In the rows, 128 means zero.
Turns in one plane each, and the order they were made in; the first pair answered:
turn P:
[174 180  87 128 119 129 156 147 159  67 116 123]  ->  [144 147  80 165 132 125 149 153 163  66 109 156]
[ 88 107 111 129 158 111  79 154 128  97 139 156]  ->  [137  94 132 102 121  82  90 148  87 113 103 141]
[ 77 114 142 166 141 179 114 138 119 131 177 101]  ->  [106  67 147 172 114 142 117 135  70 152 134 116]
[154  91 143 137 113 110  98 113  62 129  91 136]  ->  [165 170 147  84 118 146 109 108 103 120 147  85]
turn C:
[ 97 139 125 144 167 144 132 119 155 151 154 140]  ->  [ 91 124 123 148 171 140 119 116 150 139 152 147]
[142 104 128 120 124 112 120 137 139 107 107 154]  ->  [147 103 139 134 121 125 124 136 102 112 107 125]
[ 72 116 142 168 129 148 113 127 118 122 148 102]  ->  [ 73 146 127 152 124 149 136 127 140 143 162  94]
[ 77 127 115 180 148 145 160 133 139 176 140 130]  ->  [ 70 129 106 170 156 130 158 133 155 170 137 150]
turn X:
[103 115 124 143 114 113 133 157 135 131 103 148]  ->  [103 113 119 136 110 109 132 155 137 137 102 152]
[134 135 146  99 133 128 121 127 121 146 125 121]  ->  [128 124 153 132 140 145 115 130 114 119 135 117]
[139 101 125 172 123 146 133 147 106  96 114 133]  ->  [163 137 124 109  97 109 159 134 128 146 106 137]
Now pairs of rows:
(2 to 3 turns a pair)
[114 131 126  99 134 129 108 124 138 113 137 139]  ->  [121 143 137 113 128 141 126 116 111 133 147 111]	C, C, C
[147 119 138 153 116 103 158 124  93 165 108  95]  ->  [119  90 129 178 136 110 154 125 100 154 116 122]	P, P, P
[110  99 145 153 129 141 167 107 111 141 146  99]  ->  [ 98  79 124 136 140 114 130 107 148 113 129 155]	C, C, C
[101 126 177  94 122 116  97 113  73 163 140 129]  ->  [100 137 154  66 131  91  96 106 119 155 141 153]	C, C, C
[109 163 136 168 132 137 163 122 149 117 124 107]  ->  [105 115 146 178 141 136 126 122 123  88 124 130]	C, C, C
[131 188 129 123 123 124 141 140 202 124 119 132]  ->  [156 183 138 108 106 110 144 130 177 126  97 118]	P, P, P
[115 112 117 147 133 158 131 155 136 115 113 153]  ->  [118 139 111 139 134 165 158 159 150 136 127 139]	C, C, C
[164  87 130  81  90  71  78 143 123 137  99 155]  ->  [162 107 164  86 109 140  56 138 104 105 149  97]	P, C, C
[150 132 113 153 121  69 165 134 160 114  63 196]  ->  [176  98 168 149 107  90 111 126  83  71  65 152]	P, C, C
[136 152 102 197 149 162 187 134 159 112 123 130]  ->  [186 159 106 123 116 106 186 123 180 121  90 154]	P, P, C
[122 121 129 165 101 131 156 161  96 102  84 124]  ->  [108 124 120 175 123 145 154 161 115  90 100 125]	P, P, P
[118 110 136 177 136 137 131 132  99 136 139 128]  ->  [132 166 121 111 131 138 144 131 155 140 156 129]	P, P, C
[113 140 152 107 148 148  79 124 129 104 167 117]  ->  [112 171 140 129 138 155 145 127 130 161 167  90]	P, C, C
[119  64 104 149 142  96 108 128 152  80  87 190]  ->  [154 122 132  74 147 129  82 123 165  40 132 141]	P, P, C
[100 114 143 159 134 124 157 117 101 172 119 154]  ->  [112 161 129 101 143 122 156 118 158 168 133 157]	P, C, P
[154  96 166 118 139 129  78 124 104  96 143 129]  ->  [147 132 163 135 141 164 110 127 101 116 163  90]	P, P, C
[163 130 146  90 128 119 113 140 183  58 117 157]  ->  [138 133 162 155 140 184 133 139 128  58 150  95]	C, C, P
[ 88 119  96 165 134 113 174 143 140 163 121 140]  ->  [ 88 146  97 158 142 133 176 147 156 159 139 122]	P, P, P
[137 170 106 136 123 151 114 139 165 116 148 107]  ->  [121 142 104 182 118 144 134 141 137 144 129 114]	P, C, C
[130 139 105 141 146 134 165 127 159 131 111 128]  ->  [136 113 127 161 146 152 148 131 113 121 115 110]	C, C, C
[144  78 181 112 111 173 103 143 123  71 125 117]  ->  [108 137 141 140 131 219 160 147 167 112 157  98]	C, P, C
[ 84 102 123 161 153 138  94 128 133 100 144 140]  ->  [120 170 144 129 127 157 139 122 117 138 154  70]	P, C, P
[152 156 139  56 116 108 118 118 141 139 146 111]  ->  [114  74 133 170 124 119 117 121  75 149 124 128]	P, P, C
[ 93 160 118 112 122 119 170 116 151 184 129 114]  ->  [109 145 124  67 123  89 141 108 164 155 119 141]	C, P, P
[114 103 112 192 143 134 135 137 159  90 109 149]  ->  [165 183 131 134 118 145 164 134 160 112 132  87]	P, C, P
[ 90  99 146 166 136 153  97 127 112 119 150 126]  ->  [124 169 137  91 102 114 152 121 153 169 130 124]	P, C, C
[105 153 102 124  90  87 176 137 164 219 135 155]  ->  [115  76 150 176  91 113 134 136  60 191 138 118]	C, C, C
[140 111 104  15 103 102  95  92 156 132 143 119]  ->  [104 117 127  77 140 173  76 106 129 105 190  69]	C, C, P
[105 122 118 132 141 137 122 124 147 100 129 132]  ->  [110 147 124 134 131 146 145 120 137 119 135 112]	C, C, C
[122  84 149 135 127 135 111 116  84 122 127 126]  ->  [ 89 139  99 135 144 132 164 119 155 151 140 141]	C, C, P
[136 120 151  62 115  95  92 111 124 144 126 138]  ->  [ 83 106 145 124 155 134  74 123 141 119 157 155]	C, P, P
[142  78 145 122  99  85 111 129 106 130  93 156]  ->  [114 184 124 121 122 155 169 131 154 154 158  96]	C, C, P
[148 163 132  82 132 136 140 138 147 118 123  78]  ->  [132  90 123 109 133  90 109 142 141 114  79 148]	C, P, P
[143  92 137 136 130 108  96 121 121  88 149 162]  ->  [129 102 134 138 141 123  99 127 136  82 161 155]	P, P, P
[103  84 156 129 125 130  98 127  98 107 161 160]  ->  [134 164 153  72  96 123 147 123 121 148 166 128]	P, C, C
[118 156 142  72 125 102 142 119 148 116 123 102]  ->  [129 131 142  85 108  82 143 117 127 120 100 118]	P, P, P
[138 170 100 145 137 150 143 138 177 120 144 116]  ->  [140 119 130 179 139 159 107 143 114 105 144 100]	C, C, C
[135 107 135  80 119  76 106 110 147 148 105 168]  ->  [124 173 156 106 135 161 131 117 122 152 170  75]	C, C, P
